A single turn carries every row of the set below to another of its rows. Some are shown first; where does it send the rows asked next?
z303: [-10   2   1  -6 -13  -6   1  10   7   0  -1   7  -7  -1  15   7  -3   3
 -18  13   0  -2]
z122: [  0  10   7   6 -12   4 -11  -2  -6 -14  12  12  -7  17   2  -8  -1  -2
   5  -6  12  11]
z170: [ -9 -14   0  -4   6   1   7   7  -7  -1   0  12   9   0  -6   7   1   4
  -8   5  22  -9]
z868: [ -2   0   9   1  19   0  11   1   3   3 -10   4  10   5   0   2  16  -5
   3  -2 -10   7]
z219: [ -5   5 -12  -9 -15  -4 -16 -10  -5   7  -8   9  -4  -9   0   1   8   5
   4  12   1  12]
z715: [ -7  -1   2   4  12   5  14   7   6  -7  -6  14  -1  -5  -2  -3   6  -9
 -14   2  -4   8]
z444: [-13   6   4  -3  -6   4 -18  -6  -1  -6   0 -14 -13  20   5   4   2  -7
   2   2   0   9]
z616: [  1   2   1  -9   5  -2  -6   2  -1   7 -17  -9   4   1  -7 -15 -12  10
  10   3   3 -13]
z201: [  2   2  -4  -3   6   4  17   0   2  -8  -2   0   8  -1 -13   0  10   5
  -7 -10 -18   7]
z128: [ -2  24  -2  -1 -17  -1   0  -1  -8   0  -5   5  -8   4  13  -8 -10  -9
   3   3   2  -4]
z252: [-10   3  -2   5   6  -1  10  11   5   1  -8   6  13   5 -12  12   3  -1
 -11  14   0  10]
z445: [ -1 -24   0   4  11   0  -6  -4  10   4   2  -2   9   6  -7   2  16   6
   2  -9   7  -4]
z832: [  4   1  -7  -1 -11  -3   5  -5   7  -3  12 -11   9  14   9 -11   1   5
  -9 -12 -10  -7]
z362: [  3  18   1  -6 -19   5   0  -2  -3   1  -1  -3 -20  11  -4   4   9   5
   7  -5  12   7]
z407: [  0   4  -7  -1  15  -1 -14   4  13   3  -5   3   3   0  -1  -4 -22  11
   5   2   5  -3]
z775: [ 5  4  6 -1  0 -7 -2 -4 13  1 -8  7  8 11 20 -1 18 12  4 -5 12 -2]
z512: [ 12  -1   1   5   2   8  -8  -2   3   4  -5   3  -3 -11  -8  -7 -15  18
   4   0   0 -11]
z958: [ 19 -10   0   5  -7   3   6  -7   3   7   6 -11  -3  14   0   9   2   2
  15  -8  13   3]
z526: [  4  13 -18   3  -3   5 -12 -17   2   2  -6   9   6   4   4 -15   7  -3
   5  -4  14   6]
z48: [ -4  11   6   8 -14  -5 -18  -9  -1  -7  -8   7  -1   2  12  -1   1   4
  15   0  -7   2]
z259: [  2 -11  -9  -7 -12  -7   0   1  -3 -14  13  -2   4  10  -2  10 -17   1
  -1  -1  10  10]
z895: [ 10  -3   1  12   3   8   9  -1   6   2   1   0  13   8 -15  -4   2  -4
 -17   1  -8   9]
z26: [  2  -4   4   3   6  -5   7   4   6   0 -18   3  14   5 -17  -6  21   3
  -3  -1   6  10]
z471: [ -5 -18   3   0  -5  -2  -3  -5   4  -8 -15  -8  -5   6   6   6  -1  -6
   3   5  25   2]
z24: [-10   5 -16   2 -12   0 -10  -8 -11  11   7  -3   5   5   3 -12  -2 -11
   6   8  -8  -1]
z417: [  6 -12 -11 -15   6   3   7   2   4  11  11  -6   5   5 -12   4  -3   1
 -14  -5   6   0]
z885: [  5  20 -10  -6 -11  -2 -14 -13  13  -1  -6  -5  -9   7   9  -7  -2  -2
   3 -10  -5   8]

z526 moves to z24
z868 moves to z201
z122 moves to z444
Where do these go?
z775 moves to z832
z252 moves to z26
z958 moves to z259
z48 moves to z885
z170 moves to z445
z407 moves to z616

